Here are the same points, seen from different sides; a view may also be mirrored.
A view may leave some points out, and in a few views one point is out of place. Which views, in the order they come, and which point in each? Write none if none.
Scene 1:
panel a:
  vef [-1.48 -4.22 -0.30 -2.22]
  bodin [ 0.23 -2.50 -0.39 -2.63]
  Nol [ 1.19 -2.55 -0.66 -3.13]
  Kugi [ 0.02 -3.86  2.39 -3.45]
  dudu [-1.05 -2.74  3.00 -5.54]
  Luv [ 0.91 -4.92 -0.20 -5.55]
  pek [ 0.00 -3.27  2.78 -3.20]
  vori [ 1.31 -2.39  2.53 -1.46]
  guga [-0.04 -3.92 -0.84 -4.52]
  Led [ 1.08 -4.53  3.25 -1.93]
  fezuf [ 1.43 -5.04  2.25 -3.36]
  Sez [ 0.14 -5.08  3.77 -3.71]
  lezor [ 1.18 -2.98  0.42 -2.45]
panel b:
  guga [-4.21  1.50  0.49 -1.80]
  Kugi [-3.00  0.42 -1.29  0.60]
  Luv [-4.71 -0.05 -0.18 -2.34]
  lezor [-2.68  0.72  1.33  0.32]
  beku [-3.25 -0.07  0.45 -1.33]
  bodin [-3.14  1.90  1.52  0.03]
  Led [-1.31 -0.76 -1.17  1.14]
  vori [-1.94  0.14  0.59  2.40]
  pek [-3.01  0.53 -1.19  1.34]
  Sez [-2.57 -0.66 -2.72  0.55]
  dudu [-5.26  1.13 -2.38  1.17]
  Nol [-3.64  1.06  2.03 -0.24]
panel c:
  vori [-0.65 -1.62 -0.59  3.78]
  beku [ 1.00 -0.31  0.40  5.97]
  dudu [ 3.35 -3.85  0.41  3.80]
  Luv [ 4.44  0.16 -0.49  4.75]
  pek [ 1.32 -2.33  0.53  4.07]
  Nol [ 1.78 -0.46 -2.39  5.28]
  Kugi [ 1.75 -1.81  0.71  4.29]
  fezuf [ 1.80 -0.13  0.98  3.61]
  Led [ 0.14 -0.85  1.51  3.59]
  bodin [ 1.35 -1.08 -1.94  5.94]
  vef [ 1.62 -1.07  0.03  7.45]
  Sez [ 1.90 -1.65  2.33  3.43]
  lezor [ 0.96 -0.55 -1.38  4.99]
panel d:
  Sez [3.08 0.77 0.10 1.80]
  Led [1.58 0.40 0.79 3.04]
  beku [ 2.74 -2.66  1.68  1.82]
  vef [ 2.21 -3.50 -1.13  3.03]
  fezuf [ 2.69 -0.52  1.51  2.23]
  Luv [ 4.17 -3.02  1.65  0.65]
  guga [ 3.99 -2.69  0.76  0.52]
  bodin [ 0.73 -3.64  0.34  1.70]
  pek [ 1.48 -0.47 -0.24  1.33]
  vori [-0.44 -0.67  0.75  2.24]
  dudu [ 2.52 -0.56 -1.10 -0.93]
  Nol [ 0.89 -3.77  1.38  1.35]
  Kugi [ 2.13 -0.75 -0.02  1.50]
  lezor [ 0.75 -2.66  1.14  2.06]
panel e:
  vef [ 2.24 -0.55  0.37  0.75]
  Nol [ 0.72 -2.44 -1.91  1.11]
  fezuf [-0.72 -2.72  0.91 -1.04]
  dudu [-0.83  0.32 -1.33 -2.61]
  Kugi [-0.63 -0.98  0.29 -0.91]
  lezor [-0.01 -2.14 -0.81  1.15]
  Sez [-1.27 -1.16  1.54 -2.10]
  vori [-2.06 -1.27  0.03  1.43]
  guga [ 2.12 -2.08 -1.49 -0.67]
  Led [-1.70 -1.72  1.73 -0.08]
  Luv [ 1.59 -3.19 -1.19 -2.06]
  pek [-1.14 -0.60  0.08 -0.65]
  beku [ 0.83 -3.04 -0.47 -0.47]
panel f:
  Sez [-3.81 -4.66 -0.14 -1.97]
  Led [-1.99 -4.14 -0.40 -1.07]
  fezuf [-2.34 -5.32  0.94 -1.50]
  lezor [-0.84 -3.41  2.65 -1.33]
  guga [-2.02 -4.37  4.08 -3.33]
  vori [-1.39 -2.52  0.87 -0.03]
  vef [-0.95 -2.83  2.13 -4.23]
  Nol [-0.80 -3.50  3.98 -1.49]
  bodin [-0.87 -2.71  3.43 -2.09]
  pek [-3.13 -3.14  1.08 -1.53]
  dudu [-5.38 -3.00  2.25 -2.08]
  Kugi [-3.04 -3.67  1.22 -1.96]
  Luv [-2.75 -5.94  3.82 -2.90]
  beku [-1.57 -5.19  2.83 -2.18]
Views that do not fit: panel c, panel d
  moved in panel c: beku
  moved in panel d: guga
